One turn sends every row of this set to another row. A few are shown first. Where does it send the rows asked after them?
suti: [-23  11 -17  -1  -8  14   3 -17   0 -15  -7  13  -7   9  -8  -8  33 -18]
Lelut: [ 11   3 -27 -29  -2   4  -6   8  -2  20  -6   9  15   8  -1  21 -21  -7]
Mul: [ 24  -5   6  -1  16   9 -24  13 -16  17 -18  -6 -10  16  -5 -17   0 -12]
Vutav: [ 10   1 -37  -8  -2   2  -1   2 -19  -4 -16 -15  13  -4 -11   3 -29 -16]
Zeveb: [  8 -32  -9  17  14   3 -29  -8 -20  11  16 -10   4   9   3   4   5  13]
Pekel: [ -6   7 -16  -3 -18   1   3 -26  -4  -5  -9   8   1  12 -13   3  45 -21]
Vafo: [ -6   6 -12   1 -23   1   4 -14  -8 -12   0  13   2  11 -13  -8  38 -24]
Gos: [  4 -22 -11  19  15  -1 -25  -7 -23  17   8  -1   0 -10   7  -2  14   9]
kapus: [ -6   9 -17   3 -20  13  -7 -29   1  -4 -10   1   8  14 -18   1  41 -19]
Mupun: [ -6  11 -35 -29  -1  15   0  12  13  -2  -4   3   8  13   9   7 -11   4]
Mekin: [-14  15 -11  -5  -9  10   7 -15   6 -14   3   5 -13  13  -9  -4  33 -22]
marop: [  9 -11  -5  10  26   9 -20 -12 -24  29   0  -4  -5  -5  -3   5   0  -5]
fev: [ 24 -19  -5  21  15   6 -36 -17 -13  15   4  -1   5   0  -4  -7  14   6]
faza: [  8   3 -38  -7  -2   8  -7   3   8 -22   3  -8  16   0  -4   4 -26  -3]
buta: [  1   7  -8   4 -27  12  -3 -14  -2  -9  11  10   6  14 -15  -7  35 -26]
vore: [ -4 -14 -33 -21   0   4 -17   9   8   2   1  -3  19  25   7  19 -13  16]
giso: [ 39 -13   6   8  11   3 -35  -5  -4  10  -2 -14  -2  14  -7  -9  16  -2]
rebul: [ 31 -11   0   7   1  -1 -24  -1 -22  12 -14 -16  -3  14  -7 -17  30  -3]
zop: [ -6  11 -45 -10   1  13   8   4   0 -16   0 -17   4  -3   0   4 -19  -3]
tomi: [ 26 -10   5  -3  10  -5 -28   9  -5   7 -19 -23 -14  21   0  -8  20  -2]
lefa: [  5  -1 -38  -4  -5  -5   2  12  -5 -23  -1 -22   4  -6  -3   4 -20  -7]
lefo: [-18  13 -17   4 -15  24  -4 -17   3 -15  -3  13   5  13 -11 -15  26 -20]
Fup: [  5 -13 -36  -2  -1   0  -8   7  -6 -22   6 -27  11  14  -2  10 -23   0]
veg: [ 20 -16  -4  12   5  -1 -22 -13 -25  26   8  -3   2  -2  -1  -1  30   5]
vom: [  5   7 -39 -23   3  10 -14  -3  19  -6  -4   0  18  12   1  18 -19   5]
Sodip: [-10  18 -12  -2 -14  19  -1 -20  13  -9   7  -1  -5  14 -12   4  30 -24]
lil: [ -5   0 -36 -29   0  -1 -12   7  10   8 -13   7  14  12   9  20  -5  12]
tisob: [ 22 -22   0   0  11   2 -33   5  -8   3  -7 -25  -4  33  -3  -6  10   4]

buta moves to Sodip
Mupun moves to veg
Where do these go?
Vutav moves to Mul
giso moves to vom
suti moves to Vafo
tomi moves to lil
Fup moves to tisob

